Rows are one point carried round by a steady rotation, each followed by how many ticks it has turned.
The counts run from 0 to 584.
[  6   6   0   1  46 -15  -7  10   7 -10 -19 -38  13  -3 -13  18  20 -25
 -10 -16 -17 -11 -28 -30  12  12 -39 -18  25  14  28 -21 -13]
508
[ 10   4   0  31 -20 -11  11 -22  24 -11 -22   5  29  20   0   4 -10 -27
  15 -18 -28  22  -2 -32  22  -9 -19  13  37  17  46   5   0]
268
[ -3 -21  15  25   2  -2   0 -28 -29   8  -1  -5  47  27  21   1  -3  19
  -4  -9  17  14  -3 -15   8  33  30   7  21   9 -21 -34  28]
22
[-17  -9 -50  -4  22  33  -2   1  34 -13   8  -2 -12 -43 -11  12 -28  -5
  30 -33  -2  23  11  -1  15 -11 -24   9  -5 -16   9   1  -8]
397
[-19  17  -3  23 -27 -28  35   0  -7  10 -16  -5  11  -1 -15 -16   7   0
  31  15 -22 -13 -22  15  -4   3 -24  -7 -45  -7  -4  23  33]
130
[-29 -15 -37 -12  -3 -10 -27  -4  28 -13   1   4   8  23  -7   0  -4   2
  -3 -25  30  -5  -2 -42  -7 -26  15   3  -7  31 -43  13 -12]
159
[ 12  11  -8 -17 -19  15 -22  23  16 -12  17  36  11 -14 -20 -11  -8  14
 -13 -27  14  16  42 -20  -6 -21  26 -11   6   7 -20  31 -28]
386
[ 13   3  12 -16  12   9   7 -14  17 -10  28 -31 -16  25   1   8  32 -23
   2  24  21  15  16  35  19 -17   6 -12  22 -33 -45 -14  -1]
477
[-15 -26   7  19 -23  -5  20 -41  -7 -40 -14 -11  13  -2  27  -6  -3  35
   8 -25   9  -4  -8  -3  19 -18 -31  22   6   3 -15 -27 -28]
261
[-10   2  -6 -19  27  13  17  30  12 -21  -2  32   4 -22  14  21  -7   9
 -22 -25  51   8 -10  13  -9  -5  14  11   5   4 -32  -6 -40]
390
[ -3  13  -6 -12 -25 -29   0  10  -9  -6   4   1  43  43 -19 -26  29   0
 -18  -4 -19 -16  27  10  -1 -17 -24  -9  19  -3 -22  23 -22]
373
[ -8  27  35 -30 -20   3  -8   4  12  21  19  18  -2  25 -25  -4  20 -35
 -14  33 -43 -10   2   3   8 -12  10  16  -6  -2 -10  23  -2]
141
[-10   4  17  -7  32   5  18  -8  16  -3 -21   3   8  10  -4 -32  42 -28
 -15  -4  18  27  35 -10  -5   0   7 -14  38  -8 -10  35 -18]
379
[-18  32 -57   9   5  -5  24  10  -2  37  -1  13  12 -35  -3 -12 -22 -20
   5  -5 -10  10  13  16  19   3  13 -14 -24  -8  -2  27  24]
299
[ 31   2 -13  32 -22  -4 -11   6  -6 -11  -4 -27   1  -2  -7 -12  12 -18
  29  -9 -27  54   6  -6  29  14  -5 -31  16 -12   7  -6  27]
184
[ -4  20   8 -33  18  -1  -6  -1  40   1 -11  29  -7  11  -4 -36  30 -30
   0   9  22  19  23  -4   8   6  10 -17  17  11   4  41  13]
381
[ -9  -2  -4 -14  52  16  -2  13  37 -18  21  -7  13  -7 -12  20  -8 -11
 -16 -18  42   3  -8   6   2 -33  17  -2  28  -7 -27  -7 -24]
392
[ 36 -26  20  16  -8 -16   9  -5 -10  15  35 -16   8   6 -15  17 -18  42
  11   3 -14 -31  -9  27 -20  10  19 -16   9 -11  22 -15  19]
121
[-37 -19 -42 -16  -4  -2 -14  -4  16 -16  -9  11  11   5 -11   2   0  -7
   1 -39  11  10  -3 -44  -3  -8  18  13  -8  32 -40   9 -18]
158
[ 45  15  10  29 -28   3   3  13 -37   2   4  -1   6 -26  18  25  -7   9
  15   8  -1   2  14  -2  17  15 -13 -18 -34 -19  -4 -39  19]
416
[ 15  15  -2  19  14   8 -24   0   4  23  -3 -33  18  34   0  13 -22  15
 -39 -25  42  11 -18  -2 -20   6  20   4  22  15  17 -24  -2]
107
[-31  -8  -7   7   8  20   0  31   0 -12 -11  18  -8 -28 -43  15  -5  -9
  28   3 -25 -17 -17 -15 -10  -1 -23  -6 -46 -33 -12  11 -14]
228
[ 10  -2   1  20 -16 -12  20  -9  11 -19  25 -17  29  14  29   8   2   2
 -38 -31  17  20  13 -10  23 -37  14  13  12  20 -34 -20   5]
489
[-28 -21 -30 -22  -8 -24  12  18  12  -8 -17  20  27   2 -36  13 -10  -2
  30 -26  -3 -19 -39 -14 -13  28  -5  -3  -6   7 -14  13  -7]
455
[  8   4  22   7  11  16   4  18  27  36   6 -19 -23   3   7  -3 -41  -1
 -41 -12   9   4 -53   4  10  21  -4   2  -8   2  37 -14   6]
110
[ 14  20 -19  21   6  15 -19   2 -11  13 -20 -22  21  23  10  24 -22  21
 -33 -35  37  19 -10  -2 -21  19  12  14  13  17   9 -25 -11]
106
[  3  -9  18 -13  10  -4  23 -26  29   7  -2  42   0   3  -9   4 -20  20
 -27   4  13 -53  -2  12   4  25   3 -23  -2 -17  28  -5  -8]
447
[  7 -21  33  -5  31  13 -11   4  -8   8  11   4  -8 -10  29 -33  28 -31
  10  26   5  11  48 -31  18 -16  -4  -8  17  -2 -10   1  11]
82
[ -5 -20  -1  21  -7  -2  10 -29 -36  10 -11   8  36  10  36   3  -5  30
   3 -15  18  14  -1  -8   5  44  20  11   5   6 -22 -40  25]
21
[ -1  39  10  23 -16  22 -34   4  29 -18 -15  21  -9  16  -3  12 -10  12
   4  15  44  -5  -3  -7  -2 -15 -21   7 -53   2   9 -13  26]
330
[ -9  28 -53  19  -4   3  18   7 -16  38   3   9  26 -35 -10  -8 -29 -13
   2 -10 -11   7  30   5  16  -3  18 -11 -11 -15 -11  28   8]
300
[  9 -28  37  -9  -5  24 -19 -41   3   4  21  11 -31   3  24  -8  -5   5
   5  21   8  23  13   7  22   4  46  14  21  -6 -10 -20   5]
251
[ 18   3   3  23 -32 -12 -13 -15  20  -8 -13  -4  19  18  -7  -8 -12 -22
  13 -15 -31  18  10 -36  14 -16 -17  12  38  25  45  15  -8]
269
[-17  28  11  20 -17  -5 -25 -13  -8 -23  11 -13  -5  -7  -4 -27  25  25
  -7   9 -41  -7 -13  19  20  -8 -27   4 -45  13  17   1  38]
427
[ -4 -20  19  11   9 -24   6 -51  22 -24  -9  -7  -2  25  33 -12  10  10
  18  14  29  -9  -4   1   5 -18 -21  17  34  23  26 -14   7]
264
[ -2   4   1  16 -33  18  13 -21   0  14  -1  11 -16  15  29  -6 -12   0
 -19   5  28  10   8  10  31  14   9  -8 -41 -40 -41 -28   7]
247
[ -5 -12 -30  24  17  19  12   7 -13  -5   2  22  13  37 -16  38   5 -21
   7   8   5   3   7  30 -24  20   6   2  -5 -53 -11 -22  16]
235
[ 25   8 -34  11  -3 -35  -5  27  -8 -18  27  -9   5   6 -31   3  12  22
 -32 -23  -9 -16   5  30 -22 -17  21 -33   8   4  -6  18  -9]
289
[ 11 -13  12 -11  41 -15   0  26  -7  -8 -12  -6  -5  -9  34  12  17 -12
 -19  -9  -5 -22 -36  -3  -2  13 -40  10  23  26  40 -22 -23]
506
[-33  27   6 -16  -6   5   4 -24  -2  20 -46   7   2 -18  -9  -8 -11  20
 -28 -17  -6 -23 -15 -21  -2  30  -4   7 -23  18  -8   9 -42]
442
[ -5  -4  21  31  -1 -18  52 -16 -16  -1 -10  24   7 -16   4  -5  -4 -19
  11  29 -30 -26  -3  23  27  -1  -7  -7  21 -36  12  -1 -20]
364
[-17  25   4  44   5   1  -8 -52 -37 -15 -20 -12  15  10   5  -9  33  38
 -20  -4  -5  -1  28   8 -24   2   7  17  -4  10  12   4   9]
431
[  0 -15  25   2  38   0  28  33  -2  13 -14  30  24  -9 -11  43   0 -19
  -4  -1  16 -23 -13 -26 -35  23  25   0   1  -3  -4  -2  -9]
222
